In the data rows, the value 50 means zero.
Here is a table of points, one per row:
[51, 31, 40, 66, 64, 87, 37, 50, 29, 63, 37, 40, 0, 56, 50, 50, 82, 20, 66, 45, 61, 29, 30, 83, 18, 49, 39, 14, 26,
 64, 99, 30]
[52, 37, 25, 46, 72, 80, 23, 48, 44, 62, 47, 45, 26, 60, 57, 58, 65, 15, 69, 42, 57, 16, 32, 78, 24, 51, 46, 42, 37,
 47, 73, 37]
[58, 44, 20, 55, 48, 76, 30, 57, 57, 54, 38, 62, 16, 35, 55, 55, 56, 24, 66, 39, 47, 38, 40, 61, 45, 51, 54, 35, 46,
 56, 76, 42]
[49, 61, 20, 54, 62, 63, 38, 66, 55, 54, 42, 49, 23, 39, 53, 56, 51, 33, 72, 33, 52, 51, 42, 62, 55, 57, 58, 47, 55,
 52, 66, 35]
[41, 60, 37, 36, 60, 60, 40, 62, 53, 46, 44, 53, 34, 42, 62, 66, 39, 35, 73, 42, 54, 51, 37, 50, 56, 45, 52, 51, 61,
 38, 64, 28]
[35, 55, 47, 39, 64, 52, 44, 57, 53, 56, 51, 49, 32, 39, 57, 70, 37, 38, 65, 44, 45, 45, 43, 43, 60, 53, 44, 48, 74,
 35, 64, 35]
[37, 58, 52, 38, 60, 40, 42, 62, 48, 54, 51, 59, 32, 36, 48, 70, 48, 28, 63, 44, 43, 36, 50, 35, 72, 53, 54, 43, 71,
 49, 58, 54]
[36, 71, 54, 42, 54, 35, 50, 47, 46, 51, 44, 49, 42, 30, 48, 46, 37, 26, 60, 55, 41, 37, 53, 42, 67, 53, 44, 44, 58,
 50, 64, 43]
[52, 60, 40, 63, 58, 31, 58, 46, 49, 47, 39, 48, 36, 30, 52, 49, 39, 46, 58, 62, 44, 36, 49, 46, 56, 46, 39, 36, 73,
 47, 52, 47]
[42, 71, 38, 63, 56, 28, 55, 50, 47, 47, 50, 51, 43, 30, 50, 51, 34, 53, 48, 74, 58, 30, 54, 47, 46, 39, 48, 48, 63,
 55, 50, 41]
[37, 71, 35, 51, 58, 33, 53, 45, 55, 60, 47, 62, 46, 38, 46, 50, 37, 54, 37, 81, 67, 45, 52, 61, 54, 44, 58, 41, 59,
 58, 45, 46]
[37, 52, 25, 47, 58, 43, 63, 37, 49, 76, 55, 44, 45, 29, 48, 42, 42, 60, 37, 73, 62, 48, 46, 45, 46, 41, 46, 47, 63,
 66, 38, 47]
[46, 49, 21, 28, 61, 43, 67, 52, 45, 62, 50, 51, 53, 40, 34, 28, 45, 48, 46, 74, 70, 49, 46, 43, 51, 53, 42, 43, 45,
 58, 31, 47]
[49, 35, 17, 31, 58, 42, 68, 63, 55, 63, 54, 53, 42, 52, 38, 32, 51, 45, 50, 73, 74, 58, 49, 25, 50, 62, 41, 43, 41,
 67, 25, 55]
[49, 25, 35, 33, 48, 58, 59, 69, 60, 48, 54, 56, 43, 33, 49, 49, 47, 59, 66, 88, 69, 64, 55, 31, 42, 51, 36, 44, 28,
 49, 20, 57]
[50, 40, 45, 36, 52, 66, 61, 63, 45, 49, 58, 36, 47, 31, 72, 56, 58, 46, 51, 84, 55, 56, 59, 29, 70, 60, 43, 62, 22,
 48, 6, 53]
[31, 44, 52, 46, 57, 56, 57, 45, 55, 38, 57, 50, 40, 26, 54, 53, 68, 55, 55, 83, 39, 75, 67, 35, 53, 63, 41, 70, 16,
 48, 19, 45]
[33, 54, 60, 41, 71, 56, 61, 36, 64, 35, 61, 69, 48, 47, 37, 59, 77, 59, 52, 72, 37, 63, 54, 30, 56, 45, 38, 71, 26,
 27, 19, 45]
[48, 62, 68, 55, 51, 64, 73, 43, 72, 36, 47, 48, 32, 59, 35, 46, 68, 53, 45, 60, 27, 59, 61, 37, 76, 53, 45, 67, 47,
 20, 17, 38]
[24, 39, 66, 59, 44, 45, 44, 39, 69, 16, 51, 55, 39, 59, 45, 31, 65, 62, 59, 42, 38, 41, 69, 36, 61, 37, 35, 71, 57,
 34, 10, 44]
[31, 41, 69, 63, 41, 41, 39, 40, 55, 10, 62, 53, 36, 69, 29, 36, 48, 59, 40, 44, 50, 52, 52, 39, 72, 48, 55, 48, 62,
 44, 11, 29]
[40, 48, 64, 48, 39, 58, 35, 41, 37, 23, 62, 43, 38, 63, 28, 24, 36, 47, 19, 47, 38, 54, 63, 33, 58, 28, 59, 48, 70,
 39, 21, 47]
[47, 45, 69, 37, 42, 34, 10, 44, 54, 41, 41, 31, 41, 65, 44, 31, 36, 56, 35, 51, 38, 63, 65, 43, 36, 33, 57, 56, 67,
 44, 22, 40]
[60, 70, 62, 37, 58, 35, 16, 47, 48, 44, 38, 26, 43, 73, 59, 44, 40, 62, 26, 48, 33, 72, 52, 37, 46, 25, 58, 34, 56,
 43, 25, 52]
[54, 71, 60, 37, 34, 20, 24, 59, 61, 48, 48, 25, 41, 70, 48, 51, 44, 54, 28, 44, 36, 57, 40, 46, 40, 47, 46, 31, 46,
 49, 31, 67]
[60, 72, 55, 39, 18, 26, 38, 60, 45, 55, 69, 26, 38, 44, 41, 55, 48, 71, 31, 36, 27, 49, 35, 48, 37, 43, 36, 35, 41,
 60, 43, 56]
[49, 67, 52, 30, 32, 34, 60, 70, 38, 56, 58, 40, 47, 61, 47, 45, 45, 65, 29, 40, 15, 42, 30, 70, 52, 50, 44, 32, 40,
 60, 43, 55]
[40, 56, 49, 29, 48, 39, 66, 83, 47, 44, 57, 51, 56, 68, 47, 58, 40, 59, 31, 47, 19, 55, 42, 91, 41, 50, 39, 41, 57,
 70, 44, 49]
[46, 50, 49, 34, 35, 57, 62, 65, 48, 49, 56, 63, 72, 70, 47, 58, 28, 50, 43, 57, 16, 45, 38, 66, 55, 39, 17, 42, 51,
 74, 53, 48]
[39, 53, 31, 49, 39, 55, 39, 59, 39, 54, 52, 55, 82, 68, 43, 66, 50, 59, 53, 52, 24, 38, 53, 50, 56, 49, 24, 49, 56,
 86, 47, 45]
[50, 58, 42, 51, 31, 62, 46, 68, 51, 64, 40, 56, 77, 68, 35, 65, 52, 71, 56, 53, 36, 47, 57, 40, 42, 55, 26, 42, 50,
 72, 54, 31]
[42, 64, 45, 49, 36, 65, 60, 65, 59, 52, 24, 56, 75, 56, 58, 64, 56, 71, 51, 40, 44, 33, 59, 40, 35, 67, 35, 43, 48,
 67, 49, 45]
[53, 82, 56, 54, 45, 78, 70, 57, 48, 46, 29, 62, 65, 53, 61, 63, 45, 68, 44, 34, 55, 37, 60, 37, 35, 76, 43, 44, 42,
 57, 48, 56]
[60, 83, 70, 51, 44, 76, 73, 31, 35, 59, 48, 69, 50, 62, 62, 54, 44, 57, 62, 32, 57, 61, 68, 54, 32, 80, 46, 45, 52,
 70, 43, 65]
[62, 59, 75, 57, 42, 66, 50, 20, 35, 49, 45, 78, 66, 45, 53, 57, 51, 44, 64, 32, 67, 52, 43, 55, 25, 91, 49, 62, 63,
 65, 35, 68]
[74, 48, 88, 58, 51, 63, 56, 28, 23, 57, 31, 81, 63, 30, 61, 36, 49, 54, 50, 38, 59, 65, 26, 54, 33, 83, 55, 66, 65,
 54, 51, 52]
[69, 45, 81, 80, 49, 59, 40, 62, 30, 64, 49, 81, 64, 44, 59, 29, 49, 47, 57, 54, 57, 61, 29, 47, 32, 76, 75, 71, 69,
 46, 55, 65]
[69, 51, 70, 74, 58, 63, 38, 65, 45, 63, 72, 66, 59, 59, 69, 2, 45, 55, 53, 50, 69, 60, 22, 45, 42, 49, 60, 83, 63,
 41, 74, 67]
[78, 33, 57, 65, 64, 53, 26, 48, 59, 37, 75, 49, 57, 56, 65, 18, 51, 67, 46, 61, 69, 48, 37, 49, 52, 74, 65, 80, 72,
 48, 89, 64]
[74, 52, 63, 50, 60, 64, 35, 51, 57, 30, 55, 36, 70, 43, 53, 19, 63, 58, 49, 65, 71, 42, 44, 67, 72, 48, 82, 65, 75,
 41, 83, 80]
[59, 34, 71, 47, 59, 57, 47, 39, 72, 39, 58, 23, 80, 46, 50, 36, 52, 72, 79, 50, 58, 52, 45, 49, 57, 44, 89, 51, 64,
 47, 83, 67]
[40, 42, 57, 49, 41, 36, 70, 32, 69, 40, 61, 33, 83, 57, 58, 48, 87, 47, 52, 43, 59, 67, 43, 37, 53, 52, 85, 42, 63,
 43, 87, 48]
[66, 30, 54, 56, 44, 38, 79, 34, 86, 49, 78, 47, 78, 46, 62, 56, 57, 32, 52, 26, 46, 48, 57, 46, 50, 38, 88, 44, 42,
 50, 62, 41]
[54, 31, 51, 68, 46, 33, 57, 38, 62, 60, 71, 52, 79, 35, 64, 63, 66, 37, 39, 20, 61, 61, 80, 72, 58, 26, 49, 37, 31,
 27, 59, 53]
[63, 22, 40, 61, 41, 26, 56, 27, 38, 73, 50, 53, 67, 62, 50, 74, 51, 46, 49, 32, 60, 56, 82, 81, 61, 35, 57, 46, 14,
 12, 70, 50]
[62, 16, 44, 67, 41, 26, 67, 45, 34, 67, 31, 43, 50, 61, 39, 84, 43, 42, 34, 30, 71, 52, 86, 75, 56, 23, 53, 64, 12,
 31, 89, 63]
[51, 10, 31, 81, 53, 27, 66, 36, 26, 60, 11, 25, 56, 67, 30, 97, 28, 39, 40, 17, 73, 49, 55, 60, 63, 16, 51, 87, 9,
 44, 86, 78]
These points spread out most along one direction. Take the direction at right angles to it along which they spread out most. Then take the direction at right angles to both along which they spread out most. Go by this last direction. For each point below, how far along it does it lie, from 0 to 99? The average is 50, and the first point in the table lies past the average. One standard deviation of the points above along it is 16.
[53, 82, 56, 54, 45, 78, 70, 57, 48, 46, 29, 62, 65, 53, 61, 63, 45, 68, 44, 34, 55, 37, 60, 37, 35, 76, 43, 44, 42,
 57, 48, 56] -> 62
[60, 83, 70, 51, 44, 76, 73, 31, 35, 59, 48, 69, 50, 62, 62, 54, 44, 57, 62, 32, 57, 61, 68, 54, 32, 80, 46, 45, 52,
 70, 43, 65] -> 62
[62, 59, 75, 57, 42, 66, 50, 20, 35, 49, 45, 78, 66, 45, 53, 57, 51, 44, 64, 32, 67, 52, 43, 55, 25, 91, 49, 62, 63,
 65, 35, 68] -> 60
[35, 55, 47, 39, 64, 52, 44, 57, 53, 56, 51, 49, 32, 39, 57, 70, 37, 38, 65, 44, 45, 45, 43, 43, 60, 53, 44, 48, 74,
 35, 64, 35] -> 63
[24, 39, 66, 59, 44, 45, 44, 39, 69, 16, 51, 55, 39, 59, 45, 31, 65, 62, 59, 42, 38, 41, 69, 36, 61, 37, 35, 71, 57,
 34, 10, 44] -> 32
[40, 56, 49, 29, 48, 39, 66, 83, 47, 44, 57, 51, 56, 68, 47, 58, 40, 59, 31, 47, 19, 55, 42, 91, 41, 50, 39, 41, 57,
 70, 44, 49] -> 58
[33, 54, 60, 41, 71, 56, 61, 36, 64, 35, 61, 69, 48, 47, 37, 59, 77, 59, 52, 72, 37, 63, 54, 30, 56, 45, 38, 71, 26,
 27, 19, 45] -> 38
[39, 53, 31, 49, 39, 55, 39, 59, 39, 54, 52, 55, 82, 68, 43, 66, 50, 59, 53, 52, 24, 38, 53, 50, 56, 49, 24, 49, 56,
 86, 47, 45] -> 60
[60, 72, 55, 39, 18, 26, 38, 60, 45, 55, 69, 26, 38, 44, 41, 55, 48, 71, 31, 36, 27, 49, 35, 48, 37, 43, 36, 35, 41,
 60, 43, 56] -> 51
[49, 67, 52, 30, 32, 34, 60, 70, 38, 56, 58, 40, 47, 61, 47, 45, 45, 65, 29, 40, 15, 42, 30, 70, 52, 50, 44, 32, 40,
 60, 43, 55] -> 55
[37, 71, 35, 51, 58, 33, 53, 45, 55, 60, 47, 62, 46, 38, 46, 50, 37, 54, 37, 81, 67, 45, 52, 61, 54, 44, 58, 41, 59,
 58, 45, 46] -> 55
[51, 31, 40, 66, 64, 87, 37, 50, 29, 63, 37, 40, 0, 56, 50, 50, 82, 20, 66, 45, 61, 29, 30, 83, 18, 49, 39, 14, 26,
 64, 99, 30] -> 87
